In the rows, zero is written as 128.
Rotation paths and how fast each direction turns (degrees each step)
Each turn is a multiple of 5 degrees from 10 to 175, or 0.
Each row of a path follows its step; steps can be skipped.
path 1
step 0: [131 124 117 114 129 134 130 129 125 147 127 135 127 110 139 128 142 139
 130 133 129 114 127 123 120 143 131 137 134 145 132 133 141 122 133 124
 116 120 125 128 130 138 135 118 141 129 121 130 129 139 144 134 131 121
 136 128]
step 1: [132 123 138 141 124 133 132 153 124 122 124 127 129 118 133 139 125 137
 114 125 126 132 129 147 124 123 131 136 129 129 134 126 136 131 123 145
 122 127 124 118 131 116 136 144 117 128 129 133 124 140 140 129 118 110
 136 131]
step 5: [139 121 121 130 126 120 130 101 128 123 128 129 134 134 140 134 127 128
 124 134 131 140 111 123 121 139 125 124 131 133 136 128 134 138 138 131
 143 135 131 126 120 120 117 113 124 129 134 137 135 126 120 128 112 124
 146 121]
step 10: [122 134 122 126 125 130 127 132 130 107 130 139 135 119 134 125 125 128
 133 120 114 129 113 148 132 126 131 132 134 122 116 128 123 126 119 122
 131 113 133 129 136 124 118 136 141 141 145 114 130 141 122 120 132 123
 139 123]
step 18: [130 141 136 125 119 141 126 157 129 124 125 131 137 135 127 115 143 122
 116 131 126 135 143 123 125 119 123 125 118 138 115 136 128 120 137 132
 115 133 137 128 124 132 112 124 123 129 128 127 137 132 139 119 125 127
 127 128]
step 20: [127 126 127 136 133 131 116 123 138 125 129 133 126 123 125 128 128 121
 124 108 133 132 130 122 112 149 122 137 130 131 130 122 138 117 139 152
 131 122 141 141 118 121 132 128 131 125 128 138 114 136 138 121 127 124
 132 140]
step 21: [132 131 126 127 116 134 142 128 132 131 123 141 134 139 148 130 123 124
 135 135 127 133 119 124 127 125 127 141 122 126 126 112 138 117 120 132
 135 118 115 121 117 129 145 126 124 125 135 126 126 121 124 121 133 106
 141 125]
step 25: [120 127 133 113 135 126 114 125 130 120 132 144 124 115 129 143 125 135
 118 134 126 114 131 119 123 127 115 118 128 130 122 139 121 119 125 124
 126 128 124 130 125 121 124 128 128 140 146 146 140 128 122 129 114 132
 136 112]
Speeds:
[128 125 128 128 129 127 128 124 124 127 130 126 129 125 126 127 128 128
 125 127 131 130 130 130 130 125 130 127 131 124 127 125 126 128 126 129
 130 125 127 128 129 126 127 129 130 132 132 131 126 130 130 126 122 126
 124 126]
120
[127 131 130 128 129 125 131 127 124 131 129 129 127 125 125 129 127 130
 126 128 124 128 127 125 126 131 128 125 129 129 132 124 125 129 132 127
 130 127 130 127 128 129 128 130 127 128 129 128 127 126 133 125 133 126
 128 127]
90
[128 129 132 128 130 132 132 130 130 126 125 127 125 122 129 130 127 129
 126 131 126 127 128 125 129 127 129 129 132 130 124 131 129 133 127 127
 128 128 125 133 129 130 126 131 130 127 126 129 128 130 129 129 127 128
 128 125]
45
[128 131 125 128 131 128 129 127 128 132 129 130 133 130 129 128 129 127
 129 130 128 128 132 126 129 126 123 125 132 127 127 130 130 126 126 126
 133 127 124 127 131 130 129 125 129 126 126 127 127 130 132 127 126 127
 132 127]
155
[127 128 127 132 128 131 128 128 130 131 132 126 128 128 133 124 125 124
 127 131 129 128 129 130 122 127 127 127 129 129 126 128 125 129 132 128
 125 126 128 129 127 128 126 127 132 128 130 126 128 127 130 126 129 127
 126 130]
35
path 2
step 0: [127 117 130 130 111 135 125 139 128 129 125 130 131 132 126 127 116 117
 145 125 135 131 139 136 134 135 120 129 130 152 122 127 114 121 127 128
 127 129 128 148 132 122 123 138 136 143 114 125 123 129 123 127 129 115
 114 117]
step 5: [134 125 133 141 121 132 125 133 130 131 121 152 146 130 126 123 130 112
 131 124 128 122 120 107 122 131 117 123 137 133 128 136 132 137 135 137
 114 130 136 137 139 129 115 123 128 134 120 119 141 136 117 127 137 125
 123 122]
step 8: [127 135 133 132 109 129 118 128 126 143 117 124 130 120 129 126 122 115
 138 129 117 115 125 132 134 139 111 125 129 143 127 129 126 130 122 122
 135 115 123 151 127 122 117 136 135 130 132 110 134 129 121 129 136 122
 117 124]
step 10: [118 114 128 132 139 123 114 124 121 130 116 128 152 124 145 113 118 114
 123 120 125 129 123 125 113 127 127 124 123 127 136 120 133 117 137 129
 130 128 125 135 123 124 132 131 132 134 109 128 123 134 123 121 122 123
 111 120]
step 12: [127 126 125 125 112 128 122 136 128 119 108 138 139 121 115 115 122 124
 134 123 136 142 122 144 132 108 122 137 135 141 130 127 128 118 117 131
 129 132 135 134 139 130 137 140 128 120 122 127 134 123 134 124 115 116
 130 132]
step 16: [119 131 119 130 115 133 123 112 134 137 125 133 138 114 130 112 118 114
 141 127 114 127 118 123 132 132 122 128 135 137 131 143 146 129 133 128
 133 126 121 144 129 132 124 135 132 141 131 129 131 133 120 124 131 139
 113 131]
step 19: [121 134 127 121 133 127 109 120 117 130 117 115 137 134 130 126 125 118
 136 119 126 120 132 130 127 145 107 128 134 144 125 130 132 120 128 125
 128 124 141 134 133 123 140 138 133 133 124 131 137 145 130 119 139 140
 132 135]
step 21: [141 109 126 118 122 125 116 126 126 117 126 139 133 133 135 117 118 127
 130 116 132 136 122 123 119 125 111 137 121 131 122 132 127 123 116 131
 127 125 118 143 135 133 119 131 124 135 117 124 113 140 130 132 126 133
 109 139]
Speeds:
[131 132 129 122 127 129 126 130 129 133 127 131 125 127 128 127 130 125
 128 126 128 125 130 130 125 124 128 130 131 130 127 132 130 130 132 129
 130 125 128 130 128 128 129 128 127 129 126 129 128 126 128 128 125 129
 131 125]
95
[124 128 126 127 130 130 127 129 129 128 126 132 126 126 128 132 132 125
 130 130 126 131 127 127 132 127 129 128 131 125 124 130 132 129 127 128
 127 129 128 123 130 129 126 127 128 126 125 129 129 125 126 130 131 127
 125 131]
35
